In the rows, zero is written as 128.
One turn moves each row of this set onto another row. After a few examples, where does it send each row asked below?
k_259: [ 94 131 113 142 127 110 154  84 105 157 146 134 123 115 107]
k_91: [140 134 106 140  80 101 120 128  98 122 118 158 135 122 141]
k_269: [ 97 136 156 151 118 118  93 123 112 145 131 162 155 112 106]
k_549: [118 138 117 144  97  94 148 135  95 129 119 179 141 127 124]
k_97: [159 111 148 121 120 145 139 119 120 133 124 126 119 121 152]
k_93: [115 141  99 165 141 175 148 120 102 134 130 108 141 118 122]
k_649: [117 144 137 183 135 107 121 122 115 112 134 181 137 133 121]
k_571: [125 148 130 154 135 137  75 121 114 127 133  92 141 128 126]
k_523: [129 121 128 134  86 108 130 104  90 143 120 165 130 122 119]
k_602: [117 153  86 132 137 165 151 140 142 123 139 130 129 128 121]
k_685: [148 134 132 133 132 131 156 156 130 111 124 140 129 127 163]
k_592: [130 125 149 172 123 121 102  89 108 128 134 166 128 127 116]
k_375: [140 139 126 178 116 113  91 116 120 104 133 158 130 129 141]
k_315: [ 97 157  82 156 129  92 154 132 123 121 145 136 135 121 137]
k_741: [101 152 139 159 120 109  93 152 120 125 132 164 160 115 123]
k_695: [118 143  97 163 140 176 145 122 102 132 129 107 141 118 126]
k_721: [105 144 125 155  65 110 147 127 116 121 140 107 124 135 143]
k_860: [ 95 142 153 154 155 138 109 115 106 151 137 119 143 132  93]
k_952: [121 168 153 137 102  89 149 116 126 151 140 165 130 130 121]
k_733: [100 166 127 167 158 122 111 156 119 118 135 120 154 137 118]
k_164: [109 167 164 109 137 141 132 118 111 131 126 120 136 145  94]
k_760: [117 139 141 151 103 120  71 128 118 132 129 147 151 110 129]
k_535: [143 157 150 129  83  98 119  99 126 149 139 144 120 126 133]
k_117: [128 139  92 124 125 175 133 117 138 132 139 116 122 122 121]
k_112: [132 120 156 129 141 138 172 133 117 139 127 154 127 127 134]
k_131: [110 141 102 127 139 172 156 119 134 143 140 133 125 124 104]
k_790: [127 135  87 143 104 111 115  94 118 132 142 105 119 112 145]
k_311: [136 156 139 151 151 135 140 132 111 149 135  78 113 128 121]
k_657: [ 89 147 132 156  74 107 165 131 115 127 139 121 127 139 131]
k_453: [115 144  97 165 140 175 150 123 104 131 129 108 141 119 125]
k_436: [135 163 132 153 154 132 143 146 114 141 134  80 116 130 126]
k_422: [128 160 138 154 158 132 150 141 111 149 134  88 117 131 116]
k_481: [113 185 142 117 136 130 131 153 124 105 125 121 143 150 118]
k_961: [ 96 137 140 149  68 116 154 111 109 138 140 113 120 134 127]
k_524: [133 168 147 106 119 142 104 124 120 114 125  97 133 141 121]
k_509: [138 174 133 138  90  86 127 132 135 129 137 150 130 129 146]

k_524 goes to k_164
k_952 goes to k_509
k_860 goes to k_733
And these:
k_259 goes to k_315
k_131 goes to k_602
k_961 goes to k_657
k_91 goes to k_523
k_311 goes to k_422
k_97 goes to k_112
k_375 goes to k_592
k_760 goes to k_269
k_93 goes to k_453

One turn moves each row of this set onto another row. After a few examples, where does it send each row asked below?
k_752: [100 149 135 101 172 169  64 144 142 158 118 147  89  75 133]
k_288: [119 140 111 114 114 179  65 166 106 154 114 173 122  68  95]
k_247: [138 142 111 138 102 160 111 132 151 175 136 157 149  70 133]
k_440: [121 170 133 115 144 158  82 134  70 154  99 150 124  72 141]
k_861: [127 147 155 115 152 170 111 172 107 160 103 145 109  92 159]
k_877: [131 162  94 138 106 133 100 122 126 164 121 169 150  71 117]
k_159: [134 179 145  87 152 151  96 160 166 165 118 178 137  77 145]
k_206: [114 169 138 115 172 156  55 138 120 152 112 151  94  94 125]
k_786: [118 128 163 110 134 146  98 133 107 201  80 136 133  77 111]
k_849: [123 184 127  78 159 143  90 158 157 177 129 166 117  54 137]
k_190: [104 169 125 117 150 158 150 144 154 179 138 159 108  82 117]
k_361: [ 78 158 142 100 147 148  66 130 120 194 101 126 123  83 114]
k_467: [102 148 151 113 156 183  68 154 145 144 120 172 103  77 137]
k_105: [102 169 151 109 160 164  93 145 130 150 154 175 158 101 125]
k_504: [119 128 164 106 139 166 105 127 107 199  85 134 130  74 107]
k_74: [ 98 180 106 114 156 130 130 124 139 186 125 146 110  84 104]
k_448: [132 201 131  85 159 146  72 135 143 182 130 158 127  69 119]
k_803: [ 98 166 151 113 131 109 124 126 132 198 108 156 126  89 107]
k_793: [ 88 155 136 106 140 156  89 189 121 174 120 170  90  77 101]
k_474: [131 150 125 111 153 147  71 159 126 175 177 140 136  82 135]
k_975: [102 120 135 109 143 133 128 120 113 198 127 126 134  87 131]
k_515: [129 148 151 126 145 176  51 149 132 152 125 158 110  82 147]
k_832: [145 127 126 105 134 159 156 143 135 166 111 156 116  77 124]
k_633: [117 125 141 109 125 151  96 163 111 195  95 161 109  69  74]
k_45: [105 156 127 115 153 151  46 141 124 138 100 173 112  84 124]
k_557: [113 127 148 110 119 163  94 158 110 197 104 163 113  56  79]
k_545: [ 91 117 128 114 119 148 123 151 130 181 135 175 132  89  85]
k_152: [137 194 122  84 152 152  78 128 138 156 110 176 146  68 123]
k_829: [129 146 134 111 134 128 137 161 143 194 127 154  96  91  94]
k_382: [118 184  97 130 136 117 110 113 117 173 116 154 131  83 110]
k_261: [115 114 124 111 134 143 118 109 105 190 125 128 147  84 127]
k_846: [131 157 109 102 171 142  74 149 120 168 166 134 128  93 117]
k_272: [112 166 134 111 158 142  82 144 125 143 137 176 164 114 118]
k_822: [139 154 119 121 102 155 103 118 109 186 138 161 131  52  90]
k_898: [116 119 139 107 129 183  72 146 142 179 101 126 140  95 125]
k_249: [122 152 137 129 138 136 133 142  74 174 143 168 117  87 115]
k_765: [ 86 128 120 114 117 144 111 134 114 180 134 176 137  80  77]
k_149: [139 136 133 131 132 151 135 148  82 167 142 168 125  92 118]
k_229: [134 137 151 112 141 158 122 154  82 173  88 161 107  64 111]
k_205: [161 170 131  93 143 156  75 155 163 173 126 161 140  83 132]
k_809: [119 137 126 117 142 156  38 140 134 150 111 153 114  70 142]
k_810: [114 166 126 115 120 117 121 116  98 180 115 163 125  43 124]
k_742: [154 168 104  83 143 154  74 145 150 157 116 167 139  59 128]
k_853: [140 136 137 114 113 178 125 110 135 175 116 155 152  82 103]
k_978: [131 139 157 117 131 151 114 156  80 179  92 165 113  56 119]
k_935: [130 152 132 131 126 175 140 142 157 178 144 154 130  80 138]
k_532: [100 132 104  95 152 134  87 153 133 143 137 166 151  64 147]
k_769: [ 91 142 106  83 171 151 100 146 132 145 143 161 139  63 135]

k_822 goes to k_810
k_504 goes to k_557
k_935 goes to k_247
And these:
k_448 goes to k_849
k_975 goes to k_545
k_752 goes to k_467
k_361 goes to k_793
k_474 goes to k_532

